In the rows, zero is written as 128.
X: rows in several groups, each row roughly a mix of its group's directions:
X (128 x 10):
[[147 134 104 142  97  98 114  76 127 122]
 [143 104 135 119 143 178 129 103  94 105]
 [164 123 118 117 120 145  81  86 116 130]
 [110  95 145  78 116 130 122 141 158 105]
 [135 162 102 159 110 108  99 107 108 102]
 [120 125 147 115 130 142  94 190 119 119]
 [127 121 112 148 139  74 165 133 137 101]
 [161 118 126 142 183 143 134 115 143 158]
 [154 115  92 147 135 128 166 166 133 106]
 [102 104 153 130 125  98 139 151  85 101]
 [158 138 148 156 108 164 160 123 116 159]
 [118 111 139 145 118 106 168 181 137 129]
 [127 118 141  75 126 117  91 133 161 112]
 [100 118 166 107  98 128  83 139 121 133]
 [106 140 141 150  93 100 154  99 138 161]
 [120 131 132 144 126 124 104 173  81 155]
 [112 170  82 130 136 160 138 150 115 125]
 [101 174 124 166 101 141 110 109 126 135]
 [125 103  88 117 146 116  89  98 104 137]
 [147 161 168 138 142 146 133 121 121 174]
 [137 156 170 138 108 158 130 108 102 157]
 [132  94 138  95 123 134 167 138  87 146]
 [155 103 111 119 118  73 127 122 103 106]
 [ 86 117  92 135 136  96 118 108 142 159]
 [185 144 137 130 135 163 128 145 155 118]
 [106 128 100  94 117 108 114 119 157  84]
 [119 134 135 154 107 123 174 175 113 135]
 [132 107 135 145 145 178 139 149 162 154]
 [134 141  95 168 147 138 132 129 161  89]
 [169 113 160 143 137 169 139  98 133 128]
 [139 133 115 148  93 147 131 120 137 187]
 [ 95 112  90 135 108  90 140 120  99 146]
 [127  93 116 109  84 114 120 130  85 113]
 [109 151 119 153 121 162 111 113 170  97]
 [124 128  99 111  85 128  96 124 158 161]
 [129 132 138 111 180 162 149 121 100 149]
 [106 153 116 108 177 119 115 145 122  93]
 [150 158 145  86 148 132  85 116 123 121]
 [136  85 145 101 152 103 121 132 151 163]
 [ 95 105 148 159  94 122 115 119 151 160]
 [168 107  88 109 107 133 105 114 155 120]
 [ 99 179 105 108 118 118 134 113 103 150]
 [147 173 159 142 108 134  92 103 133 132]
 [112 106 182 103 144 119 125 128 142  94]
 [ 83 146 107 125  99 111  86 129 123 144]
 [167 125 134 124 121 103 136 175 121  91]
 [101 176 128 133 140 120 171 119 138 102]
 [102 146 154 121 139 120 119  83 124  83]
 [120 131 195 140 122 137 134 119 159 118]
 [133 104  98 139 134 147 151  89  87 115]
 [118 138 134 123 140 179 148 166 125  95]
 [134 161  80 131 154 133 133 146 100 102]
 [165 137  70 109 129 123 115 143 125 147]
 [145 147  88 162 144 137 154 110 148 101]
 [126 157 101 130  97 170 130 137 138 166]
 [137 104 180 121 132 114 105 141 130  88]
 [155 147 116 130 157  72 138 125 150 117]
 [131 117 132  92 177 158  94 126 132 119]
 [138 133  70 146 126 144 158 144 105 144]
 [ 87 147 142 140 100 160 104 143 107 151]
 [142 113  67 137 148 114 133 114 105 109]
 [119 126 110 106 114 156 130 145 155 184]
 [151 173 110 119  90 103 145 134 104 121]
 [ 74 129  95 101 108 118 119 133 121 153]
 [160 118 138 144 103 150 171 115 132  91]
 [163 102 138 168 117 133  88 111 135 145]
 [108 124 106 103 144 178 101 135  99 127]
 [135 178 174 101 128 131 143 123 122 147]
 [158 126  94 140 105  91 132 105  98 108]
 [158 126 109 125  99  72 116 119 108 136]
 [ 87  82 140 124 127 111  98 119 110 148]
 [107  99  88 122 119 130 148 135 135  78]
 [178  94 140 127 135 108 131 154  96 128]
 [171 111  90 131 143  88 123 133 125 107]
 [125 114 110 134 131 141 147 137 138 197]
 [133 135 164 136 132 162 177 117 104 146]
 [141 137 132 140 118  99 124  98 187 144]
 [140 157 150 120 107 128 105 109  75 143]
 [ 93 103 147 105 158 147  98 149 112 108]
 [106 130 146 133 161 166 152 151 148  95]
 [164 142 135 145 116 148 158 160 160 152]
 [128 154 148 131 150 153 115 145 143 183]
 [112 111 111 123 184 110 139 145 129 164]
 [ 95 123 149 133 108 187 133 131 127 150]
 [ 59 130 129 125 135 123 145 119 108 108]
 [110 142 158 114 171 149 149 148 118  94]
 [176 112 135 116 161 114 110 149 156 148]
 [ 58 141 140 122 116 110 123 127 116 123]
 [170 142  95 135 130 129  92 123 160 150]
 [ 83 145 112 125 148 161 133 139 165 149]
 [ 68 124 138 114 157 111 109 132 148 118]
 [126  79 166 103 132 101 124 121 144 107]
 [162 107  80 132 125 109 151 136  94 127]
 [ 90 109 134 129 142 146 142 186 122 134]
 [ 79 121 145 126 120 168 144 146 109 103]
 [114 118 108 104 113 136 102 146  92  82]
 [111 148 113 103 174 147 132 159 137 158]
 [178 139  97 164 144 122 110 134 147 120]
 [132 162 181 117 109 145 160 133 119 135]
 [ 94 156  93 150 143 152 154 140 125 153]
 [ 85 136 124 130 182 117 150 130 151 125]
 [106 136 172 142  95 122 117 160 145 155]
 [161 152 100 155 152 154 156 113 151 133]
 [145 107 138 104 149  76 139 112 144 100]
 [138 151 109 119 167  96  98 130 114  93]
 [121 159 188 147 122 152 127 112 128 117]
 [117 154 159 152 170 123 126 130 168 112]
 [111 114  96 107  89 152 132 143 154 159]
 [134 150 160 106 149 176 105 144 145 141]
 [122 162  99 151 166 109 143 115 163 123]
 [105 112 167 111 153 159 102 139 123  96]
 [125 117 110 133 112 102 165 118  75 110]
 [109 124 134 104 122 168 156 135 107 173]
 [127 105  99 158 124 107 113 182 137 127]
 [134 173 161 164 115 158 132 112 115 129]
 [ 76 113 149 146  90 134 141 128 118 151]
 [129 129  83 119 140 106 130 175 124  96]
 [117 140 141 133 129 169  88 143 171 138]
 [101 168 126  98 139  91 119 118 146 156]
 [ 83 138 132 128 123 124  98 120 169  94]
 [156 108 110 166 120 138 150  95  92 131]
 [ 92 170 100 129 148 139 155  99 131 130]
 [104  89 108 121 141 153 115 165 116  97]
 [110 129  79 128 138  97 114 132 113  86]
 [142 137 148 106 118 101  73 109 153 130]
 [107  98 176 140  90 104 132 135 121 120]
 [157 145 135 135  90 144 139  88  93 136]
 [175 123  83 152 148 106 134 134 130 118]]

the three rows of each list that fit no group, in list order (the others fit one group, some only roughly):
    K299: [117 109 147 109  94 155 162 111  90 126]
    K822: [ 85 128 140 134 154 114 174  98 126 133]
    K92: [145 114 131 138  98 178 152 163 130 143]
    K474: [120 111 170  86 142 151 138 147 154 140]
    K60: [115 143  94 140 118 166 132  77 123 139]
    K105: [139 121 180 155 113 103 121  96 117 111]
    K13: [166 108 147 101 141 168 142 131  96 137]
    K413: [131 109 174 161  92 143 113 141 143 144]
    K279: [137 109 136 135 112 188 128 156 135 154]
    K700: [108 103 113 130  97 156 132 112  85  99]
    K874: [137 152 115 128  95 106 123 117 171 168]
    K169: [128 155 141 156 100  94 154 149 139 161]
	K822 K13 K874
    K510: [145 152  86 116 158 105 166 136 121 115]
    K926: [141  92 147  95 149 159 115 117 163 139]
    K487: [140 161 151 116 102  73 132 118 116 116]
    K392: [112  96 106 134 157 159 158 128  89 129]
    K502: [138 105 135 134 114 132 172 169 140 164]
    K125: [139 157 152 142 121 157  89 133 137 168]
    K703: [167 134  94 136 107 167 144 157 118 128]
    K588: [144 108 138 117 120 110 149 167 120 180]
    K423: [132 151  96  87 152 116  89 137 137 111]
    K434: [133 122  74 106 134 145 147 163 120 104]
    K331: [148 148 180 125 106 126  90 142 130 146]
    K752: [133 164 166 106 106 168 116 135 149 133]
    K785: [131 114 106 181 115  93 137 115 143 152]
    K421: [107 113  85 113 174 127  97 132 130 140]
	K926 K502 K588
    K386: [162 109 165 123 111 178 137 125 116 121]
    K268: [ 96 129 135 105 103  98 146 102  89 146]
    K55: [129 134 181 110 100 136 111 112 143  94]
    K998: [172 168 136 141 127 116 163 154 117 136]
    K817: [ 86 124 130 145 168 125 147 153 145  97]
    K180: [111 117 109 104 156  90 101 148  94 115]
    K519: [119 115 107 112 191 132 110 130 147 147]
    K677: [157 130 100 119  98  89 134 156 110 155]
    K890: [118 111 137 159 145 122 172 153 169 129]
    K782: [149 107 111 104 106 127 121 144  71 115]
    K923: [120 125 116  82 123 167  84 121 117 125]
    K681: [158 142 143 108 174 152 143 146  96 128]
    K707: [ 99 149 108 162 117 165 142 140 164 121]
    K518: [ 81 151 143 136 132 136 131 142 101 171]
	K782 K923 K707
    K50: [ 91 116 107 118 152  98 151 126  85 118]
    K627: [139 119 189 146 122 124 138 143 157 104]
    K596: [ 93 120 125 148 129 114 174 122 157 161]
    K277: [172 135 139 143 139 155 116 107 169 105]
    K291: [ 84 100 159 132  95 105 142 141 142 136]
    K123: [158 134 118 119 193 133 112 141 143 133]
    K385: [127 128 173 137 127 152 103 119 165  94]
    K196: [124 163 145 126  93 180 146 136 129 139]
    K287: [131 128 144 105 125 173 156 156 167 129]
    K709: [162 106 121 128 128  76 138 166 132 129]
    K325: [174 139 135 129 123 121 134  76 156 129]
    K131: [164  88  98 155 150 124 139 130 155 138]
	K50 K291 K287
    K730: [104 121 120 130 130 163 120  90 106  83]
    K988: [140 114  80 154 132 132 136  90 146 156]
    K837: [161 111 125 139 133  90 137 172 147 154]
    K823: [116 170 115 103 161 143 117  95 111 106]
    K913: [148 132 111 105 120  83 147  98  96 148]
    K950: [109 156 114 127 111  96 170 162 111 118]
    K393: [118 111 138 112 151 147 149 141 176 165]
    K314: [145 119 113  87 148  85 138 121 112  97]
    K47: [138 157 150 106 142 104  90 138 167 143]
    K340: [179 118 147 119 123 153 151 136 123 168]
    K860: [104 145 147  77 120 167 125 132 128 153]
	K393 K314 K860
    K875: [141  96 127 130  96  85 115 163 110 142]
    K238: [ 88 133 148 136 119 103 100 118 147 171]
    K497: [119 160 136 167 133  90 136 107 127  92]
    K698: [179 125 149 132 102 130 152 109 139 163]
    K980: [144 148 123  95 138 124  94 139  87  94]
    K349: [124 123 152 121 148 154  81 132  85 140]
    K724: [124 135 186 157 100 115 153 139 129 132]
    K267: [135 130  80 114 161 135 156 140 105 100]
    K753: [ 93 172 157 124 133 111 140  92 133 141]
    K68: [114 143 142 118 104 171 114 165 121  93]
	K698 K724 K68
    K844: [172 127 137 138 159  99 137 141 168 115]
    K567: [ 94 113 159 117 120 165  90 106 115 123]
    K525: [118 120 172 116  79 115  99 140 132 140]
    K376: [120  93 116 121 118 120 171 165  96 137]
    K922: [177 107 109 120  91 143 149 130 117 152]
    K646: [104 117 161 162  98 106 116  89 132 124]
    K310: [147 146 159 135  79  98 153 140 130 143]
    K453: [ 86 113 108 151 134 174 158 123 131 127]
    K946: [138  96 136 109 128  88  99 103  92 133]
    K955: [ 98 145 131 144 123 155 159  93 128  88]
    K39: [181 120 130 101 133 104 118 123 125 168]
	K525 K376 K946
    K993: [122 104 143 123 115  78 118 126 157 167]
    K915: [156 101  96 139 161 156 117 127 107  99]
    K701: [159 143 110 128 154  88 138 156 149 157]
    K70: [ 84 147 136 136 156 147 154 126 163 151]
    K732: [137 140 185 109 127 147  99 106 147 139]
    K51: [ 91 169 139 133 140 114  87 116 135 104]
    K482: [165 148  98 120 122 147 143 158 109  91]
    K560: [152 132 117 164 125  93 177 121 115 116]
    K229: [121 101 112 141 111 119  75  90 132 118]
    K167: [157 127 135 107 113 170 154 153 139 162]
    K606: [140 125 106 142  73 111 134 143 156 154]
	K993 K560 K606
    K962: [118 126 162  99 135 117 105 164 104  92]
    K189: [127 146 109 122  97 104  72 109 143 128]
    K964: [161 124 101 121 161 136 152 115 166 101]
    K545: [ 86 139 140 127 119 132 165  90 115  99]
    K488: [126 135 146  98 174 138 117 145 157 163]
    K743: [133 115 126 116 172 124 151 111  97  85]
    K500: [143 126 129 168 113  90 119  96 103 101]
    K317: [127 122 151 109 117  65 107 130 106 133]
    K929: [140 118 106 137 120 112  69  97 112 140]
    K843: [169 146  88 126 119 157 149 147 108 111]
    K530: [149  98 134  93 140 133  78 148 133 111]
    K546: [120 122 183 130 108 121 157 160 104 125]
	K743 K530 K546
